In the data rows, 128 means zero.
Here are some points, one per row:
[100 150 119  65 126 179 105 135 125  71 142 225 122 141 146 121 113 144
 130  94 171 135  47 116 180  93 198 124 202 122 150  87 184 142  30 129
  81 122 127  66 151 113 126 174 153 105  49 132 152 140 100 160 101 119
 117 119 190 138 171 161 147 125 108  82]
[ 82 118  59 146  76  84 147 150 143  74 152  93 124 112 203 166  92 168
  93 103 103 120 128 139 130 129  73 104 216 138 213 125  37 138 125 140
 183 150 111 130 144 129  76 113 169  84 167 102 167 140 146  88 147 204
  98  91 190 173  90 157 127 129  96 194]
[120 181 195 142 111 111 115  89 102 110 127 195  50 100 106 156 101  96
  93  72 184 140  90 198 175  91 204 188  72 201 105 142   9  50 144 202
 171 122 138 115  82 123 131  71 112 119  96 114 106 135 142 157 175 108
  95  96  43 106 183 131 129 107 116  49]
[127 119  53 109 158 148 131 156 115 128 133 183 142 123  78 128 112  24
 122 159 113 212 139 103 178 139 101 132 213 129 224 115  93 129 158 119
  88  82  94 107 136 116 228 120  91  97 214 155 114 157  64 177  50  76
 118 194 109 161 188 105  98 134 129 141]
[193  88 109  94 125 148 157 145 160 137  78 122  93 129  86  97  63 144
 175 112 184  84 142  89  68 129 153  79 128 105 133  41  70  72 130 126
  81 106 201 255 170 151 119 168 100 150  91 119 178 101  85 169  91  84
 116 129 104 174 172 130 104  95  83 214]
[ 87 124 167  99 215 175 206 155 160 122 141 123 154  27 115 132 149  99
 167 192 135 110 183 109 140 109 212 142 135  46 146 165 165  86  68 126
 116 129 104 161 164  69 158 125  89 106 133 163 159 198  76 113 185 222
  72  97 199  84 208  68 154 131 115 137]
[ 33 120 126  48 104 112 155  62 170 123 150  83 154 138 149 206 126 172
  88 130 125 126 156 192  82  29 124 137 135 123  90  77 170 179 193 207
 121 161  74 132 144  91 166 166 118 193 162 128  97 138 117 124 118 175
 139 100 126 103 143 119 150 110 112 136]
[153 130 133 161 190 128  74  93 200  83 157 107 156 104 175  99  67 197
  49  83 122 150 106 116 188 171  78 147 157  75 125 132 163 194 138 136
  81 153 187 143 173 147  91  89 117 169 147 139 105  44  65  64 178 161
 146  76  86 119 175 138 145 128 154 157]
[160  99 125 138 158 131 170 226  66 143 155 108  40 179 176 141 156 166
 139 123 166 135 136 155  57 177  57 173  14 160 132 118  80 133 125 130
 116 108 131  50  98 180 120 129 113 255 119 149 114 209  91 145 158 165
 132 156  88 118  51 118 167 246 158  83]
[101 169  86  86 112 148 123 140 134 144  93  83  99 231 164  70 166  63
 178  97 128 103 134 154 150  95 106  54 153 120 132 164 179 173 138 120
 178  38 178 113  83 132 179  61 131  77 157 219  78 122 140 140 162  92
 137  82 196  90 137 144 100 162 104 118]
[145 138 218  87 136 153 119 157  68 157  88 202 145 117 174 134  96 209
 132  78  72 121 137 125 100 112 105 145 141 135  30 160  81 120 124  93
 145 103 133 145 165  85 119 122 121 116 184 131 167 171  94 122 201 104
  99 255 105 161  98 121  92  74 161  44]
[162 124  76  48  99  54 112 113 129  82 137  93 144 102  50 156 108  68
 115 178 119 122 139 114 105 161 174  94  94  28 144 133 102 148  85 163
  83 111 108 105 124 100 105 141 150 117 166 118 105 131 187  87 134 197
 111 138 156 107  75 184 127  71 187  64]
[141 175 118 200  92 119 151 112 162 121 115 113  42 213  87  84 112 127
 160 171 207 193  98 124 105 105  73  39 154 156 163 176 141 158 164 115
 160 163 111  48 153 177 129 196 120 122 112 116  99 101 152 141 129 160
 102 216 140 140 165  70 109 113 108 101]
[122 206 181 103 205 110 121 171 160 196  44 129 190 132 115 204 158 122
 128 198 118 151 118  76 115 102 134 128 111 150  85  47 106 127  82 127
  77 182 129 141 123 144 104  20 118 107 107 116 132  60 147 144  94 101
 127 144 115  42  89 119 128 165  69 129]
[114  57 176 192 119  85 157 221 141 192 180  66 111 127 110 150 126 127
  36 130 113  16 101 234  84 134 163 145 159 113 122 131 158 112  89  59
 121 106 173  81  95 159 109 171 120 133 186 162 134 108 186 129  62  63
  87  98 129 111 135  91 150  92  71  81]
[128 167 202 113 142 124  51  64  91 218  61  94 136 154 143  90 141 116
 168 110  98  63 141  85  70 228 131 184 145 167 183 143 132 114 192 210
 111 131  86 133 116 177 105 170 106 119 113 129  58 177 123 101  84 135
 138  37  61 139  87 127 189  98 163 140]
[119 103 167 134 147 109 145 106  80  11 123 115 226 170 138 164  95 149
  90 174 108 175 140 137 140 104 127 105  83  90 156 103 170  63 149 118
 144 128 122  94 153  55 140 180  97  62 111 139 136  96 103  94 139 166
 168  77 107 176  97 104 144 173 135 159]
[115  89  71 131 105 173 107 179 114 114  33 137 183  36 127  66 155 155
 158 168 105 108  74  76 199  98 139 115  72 216 130  80  70 154 120 140
 150 189 204 163 158  83 105 149 101 176  77 164 156 146 170  58  67 138
 216 132  86  80 131  88  96  86  80 139]
[203 148 186  41 152 122 126 210 133 130 216 212  81 137 103 137 162 206
  74 164 130  89 163 152 144 121 110 104 158 152  71 182  82  20 102  81
 186 100 125 137 118 177 135 150 161 164  92 160  98 198 159 198 140  92
 210 134 126 110 143 155  91 111 138 145]
[189  61  67 217 104 142  79  50 122 169 109 196 100 186 173 167 156  89
 134 161  92 146  96 107 132 192  45 141 123 132 100 146 173 128 156 156
 123 189 146 149  53 118 197  73 176 166 106 119 162 130 144 107 107 140
  67  93 166 179 112  70  40 139 195 166]
[155 143 172 144  49 110 188 138 139  92  79 137 127 126  91  92 115  60
  93  85  57 154 184 103  99  77 132 224 122 255  90 220 170  56 115  78
  99 122 153  77 136 164 159 101 152 157  88 132 123 111 137 142  98 125
 140 179 121  79 101 201 111 111 157 163]
[ 78 122 149 194  57 208  88  89 164 198 190 114  55 109 122 156 171 131
 127 125 134 143  95  47 146  90 129  74 120  87 210 116 129 129 171 132
 155  68 162 118 152 142  58 105 123 114 112 101  32 141 137 110 113  44
 100 119 137 169 137 181  84 183 159  85]
[126  86  88 147 117 112 209 108  68 160 162 135 120 133 101  77 179 208
 127  80  74 147 186 118 171 165 168 118 140 120  89 104 134 162  46  95
 111 190 102 155 182  28 103 118 127  80 172  85  63  88 143 169 104 155
 134 120 137 166 141 134 158 147 200 182]
[ 98 127 174 136 127 196 159 105 122  85 153 135 161  76 112 148 126  82
 140  60 126  75 142 164 120 142 166 103 133  43 111 111 164 146 131  41
 143 170  53 157 102 133  27 140 178  99 172 122 163 114  78 197 119 237
 162 129 105  92 140 116  97 123  78 110]
[ 54  61 114 141  77  67 123 118 101 155 146  94 170 119 131  81 224  88
  70  89 115 146 106 107 147 122 155 146 123  64 155 161 140  87 140 173
 148 119 141 182 114 194 186 172 197 160 163  71 200  71 178 163 208 179
 174 133 112 141  86 168 154 136 128 144]
[186 137  48 122  83  96  91 127 110 121 146  26 117 107  82 150 115 170
 178 103  58 158 114 194 114 112  75 167 114  42  68 160 145 129 154 135
 107 122 129 141 183 185 143  65  57 118 111 132 152 124 108 127  98 150
 133  86 190 205  92  89 172 148 107 124]
[111 148  87 182 179 131 101 115 126 170 133 118 204 189 114 118  90  58
 201 188 169  93 141 119  83 155  99 189 134 154  64  93 101 146 163 144
 118 166 105 112  90 123  20 151 102 199 120  86 143 138 166 154 220  35
 147 164 154 146 179 138 182 111 146 148]
[141  93 196 139 182  80  66  89 218 164 158 151 147 161  73 100  48 133
 172  93 183 193 146  95 133 135 127 111 108 207 121 104 161 175 158 127
 227 137 123 221 104 123 151 135 126  99 132 144 162 163 199  49  82  78
 170  88 127 102  45 110 204 181 107  93]
[130 152  75 150 178 114  89 127 139  86 127 125 150 118 205 155 183 115
 227 139 134 108 116 169 142 126 131  87 104 103 111 136 129 196 182 100
 101  91  87  82  72 137 178 143 146  90  78  97 159 107 132  91 126  62
  82 168  42 104 133 145 102 111 158 231]
[169 204 103 133 117 171 175  92  78  85 111 126  99  43 189  95 136 151
  79 184 199 124 141 123 143 196 149 143  78 181 187 169 203 171  69 119
 114  85 102 125 102  86 172 123 168  83 103  95 128  80  72 119 152  72
 104 160 191 125 136 159  89  99 118  81]
Along one direction, these points spread out more than along any other. How many in every 100 of the points above lie lower along it than each point below? Answers are rounded to whole numbers. More than half of the points above lie lower than the first one.
[193  88 109  94 125 148 157 145 160 137  78 122  93 129  86  97  63 144
 175 112 184  84 142  89  68 129 153  79 128 105 133  41  70  72 130 126
  81 106 201 255 170 151 119 168 100 150  91 119 178 101  85 169  91  84
 116 129 104 174 172 130 104  95  83 214] 53
[203 148 186  41 152 122 126 210 133 130 216 212  81 137 103 137 162 206
  74 164 130  89 163 152 144 121 110 104 158 152  71 182  82  20 102  81
 186 100 125 137 118 177 135 150 161 164  92 160  98 198 159 198 140  92
 210 134 126 110 143 155  91 111 138 145] 10
[160  99 125 138 158 131 170 226  66 143 155 108  40 179 176 141 156 166
 139 123 166 135 136 155  57 177  57 173  14 160 132 118  80 133 125 130
 116 108 131  50  98 180 120 129 113 255 119 149 114 209  91 145 158 165
 132 156  88 118  51 118 167 246 158  83] 0
[126  86  88 147 117 112 209 108  68 160 162 135 120 133 101  77 179 208
 127  80  74 147 186 118 171 165 168 118 140 120  89 104 134 162  46  95
 111 190 102 155 182  28 103 118 127  80 172  85  63  88 143 169 104 155
 134 120 137 166 141 134 158 147 200 182] 90
[101 169  86  86 112 148 123 140 134 144  93  83  99 231 164  70 166  63
 178  97 128 103 134 154 150  95 106  54 153 120 132 164 179 173 138 120
 178  38 178 113  83 132 179  61 131  77 157 219  78 122 140 140 162  92
 137  82 196  90 137 144 100 162 104 118] 43
[120 181 195 142 111 111 115  89 102 110 127 195  50 100 106 156 101  96
  93  72 184 140  90 198 175  91 204 188  72 201 105 142   9  50 144 202
 171 122 138 115  82 123 131  71 112 119  96 114 106 135 142 157 175 108
  95  96  43 106 183 131 129 107 116  49] 3
[ 54  61 114 141  77  67 123 118 101 155 146  94 170 119 131  81 224  88
  70  89 115 146 106 107 147 122 155 146 123  64 155 161 140  87 140 173
 148 119 141 182 114 194 186 172 197 160 163  71 200  71 178 163 208 179
 174 133 112 141  86 168 154 136 128 144] 67
[ 87 124 167  99 215 175 206 155 160 122 141 123 154  27 115 132 149  99
 167 192 135 110 183 109 140 109 212 142 135  46 146 165 165  86  68 126
 116 129 104 161 164  69 158 125  89 106 133 163 159 198  76 113 185 222
  72  97 199  84 208  68 154 131 115 137] 97
[128 167 202 113 142 124  51  64  91 218  61  94 136 154 143  90 141 116
 168 110  98  63 141  85  70 228 131 184 145 167 183 143 132 114 192 210
 111 131  86 133 116 177 105 170 106 119 113 129  58 177 123 101  84 135
 138  37  61 139  87 127 189  98 163 140] 7
[186 137  48 122  83  96  91 127 110 121 146  26 117 107  82 150 115 170
 178 103  58 158 114 194 114 112  75 167 114  42  68 160 145 129 154 135
 107 122 129 141 183 185 143  65  57 118 111 132 152 124 108 127  98 150
 133  86 190 205  92  89 172 148 107 124] 63
[100 150 119  65 126 179 105 135 125  71 142 225 122 141 146 121 113 144
 130  94 171 135  47 116 180  93 198 124 202 122 150  87 184 142  30 129
  81 122 127  66 151 113 126 174 153 105  49 132 152 140 100 160 101 119
 117 119 190 138 171 161 147 125 108  82] 70
